Named turns come first, each shown by rows before and after it. Which turns, in which order, take the first row of each pair that follows to the second? Write the first one first, as in the answered first pair.
F (before -> after):
5  -14  5  -5  -11  13  7  5  3  -17  -8  5  8  -10  -2  25  11  5  -1  -8  15  -2  ->  0  21  4  3  17  -10  -3  -5  14  24  12  -13  8  1  -1  -6  6  0  9  3  -7  -1
1  -6  6  7  3  4  0  7  -2  -32  -11  16  -11  -6  13  8  12  2  16  0  6  1  ->  -3  18  8  9  19  -11  -4  -2  9  -5  3  4  -13  0  14  -14  12  -3  23  7  -8  4
-12  4  18  -7  -8  1  7  -2  14  -2  10  8  6  -16  14  -6  3  6  3  8  4  16  ->  -15  -3  -2  10  -5  1  -8  3  -12  10  9  4  4  1  12  -19  -16  6  6  9  -10  10
-13  -6  2  2  -10  2  3  2  -4  -5  5  10  3  -8  8  -3  0  6  -1  4  6  12  ->  -16  5  2  4  -2  -3  3  -2  -1  5  10  8  3  -5  8  -11  0  3  1  6  0  14
L (before -> after):
14  11  -5  4  15  -3  0  1  5  2  -2  -5  -7  0  -4  3  4  -4  -15  4  1  -6  ->  0  2  -10  13  9  0  -5  6  -8  7  8  2  -4  1  7  -8  -11  1  -7  10  -4  4
10  1  5  -11  -1  2  2  -6  4  -9  -6  -7  1  4  -13  6  8  -5  -8  -5  1  -9  ->  -6  -16  -7  4  -7  8  -4  3  -18  -4  3  5  2  4  1  -4  -9  -1  3  2  -4  1
10  16  -6  -1  -2  -4  11  14  4  15  -6  -8  6  16  9  0  -9  8  -5  -5  -1  7  ->  13  11  -13  4  0  -1  10  17  0  9  -9  -7  3  16  6  5  -8  4  -7  -6  -1  5
U (before -> after):
-5  5  6  -10  -8  2  -7  -13  -3  13  -3  1  12  -1  -3  -2  -4  3  -8  -9  2  -2  ->  -5  5  9  -12  -9  3  -4  -14  4  8  -3  2  11  -5  -2  0  1  2  -7  -9  4  0
1  -11  0  6  -6  5  5  6  2  -15  -1  6  -4  -8  1  9  5  4  -7  -5  12  8  ->  2  -10  -4  10  2  3  6  7  4  -13  0  6  -7  -8  -1  8  10  1  -4  -5  10  6
0  0  -3  4  0  0  2  4  -2  8  -1  -15  5  5  -2  5  -11  5  -8  -6  -3  -5  ->  -1  -1  1  -1  -3  0  2  2  0  6  -2  -14  6  4  1  3  -12  8  -6  -6  0  -4
-8  -17  -2  -8  -23  4  -1  2  -18  -14  9  9  1  0  12  -6  -22  7  -1  2  5  15  ->  -8  -16  3  -13  -23  2  7  1  -7  -20  13  14  2  -11  13  -1  -10  5  -1  2  11  18
Pairs:
(2 to 3 turns a pair)
13  -14  -1  5  3  1  18  16  9  -9  -17  7  -5  -7  1  10  0  1  -16  -1  1  -4  ->  -4  -10  4  6  0  -3  20  14  14  1  2  13  -2  -14  15  -6  -4  5  -4  9  -4  11 -> L then U then U
1  2  -14  16  10  -5  -3  6  -10  14  5  -4  -3  6  -7  -7  2  -9  3  6  -12  -2  ->  -4  -3  13  -17  -19  4  7  -4  3  -10  -2  2  11  -4  5  2  1  4  -5  1  8  3 -> U then U then F
-2  -10  -19  21  2  4  -3  9  -12  1  3  10  -6  -2  2  3  -3  1  7  2  -3  6  ->  14  0  -13  12  10  2  4  7  -1  -6  -7  2  -10  -3  -12  15  11  -6  -3  -6  2  -5 -> L then L
-5  -7  -1  10  -2  10  -8  -7  -6  6  -1  -8  -9  11  -1  -5  -19  5  2  12  -1  -14  ->  6  3  -3  9  11  7  -4  -9  7  6  -6  -12  -15  7  -13  5  -3  -1  -1  9  0  -18 -> F then F then L
4  3  -2  10  11  -1  9  6  7  -4  3  7  -6  -8  -7  8  15  -9  2  2  2  0  ->  2  9  8  3  8  -4  9  -1  13  -1  7  3  -3  -10  -3  3  14  -7  3  4  2  4 -> L then L
2  5  17  -9  1  -1  1  -8  7  7  7  -1  8  -2  -3  -5  5  0  -2  -8  1  -3  ->  6  9  13  -4  9  -3  -1  -5  8  11  9  -2  3  -1  -7  -5  10  -4  -2  -5  -2  -4 -> U then U
7  2  -3  -5  5  0  2  0  3  -5  -6  -3  -6  -3  -10  6  7  -6  1  -10  3  -2  ->  -11  3  -4  2  1  -1  -2  -1  -1  8  6  2  -3  -5  3  -10  -6  -2  11  -1  -5  7 -> L then F then F
3  17  1  6  9  -4  -2  3  5  14  8  -11  -12  16  -7  -15  -12  -2  -2  -7  -4  -3  ->  -3  -5  10  -7  -21  11  1  4  -3  -10  0  0  -4  9  3  -4  -20  9  -7  -12  13  0 -> U then F then L
-4  8  -4  7  18  -10  1  9  8  8  16  7  4  -13  0  -1  9  7  10  12  -4  5  ->  -4  4  -8  11  20  -8  0  13  5  5  14  8  3  -13  -2  0  10  7  10  11  -4  4 -> L then L
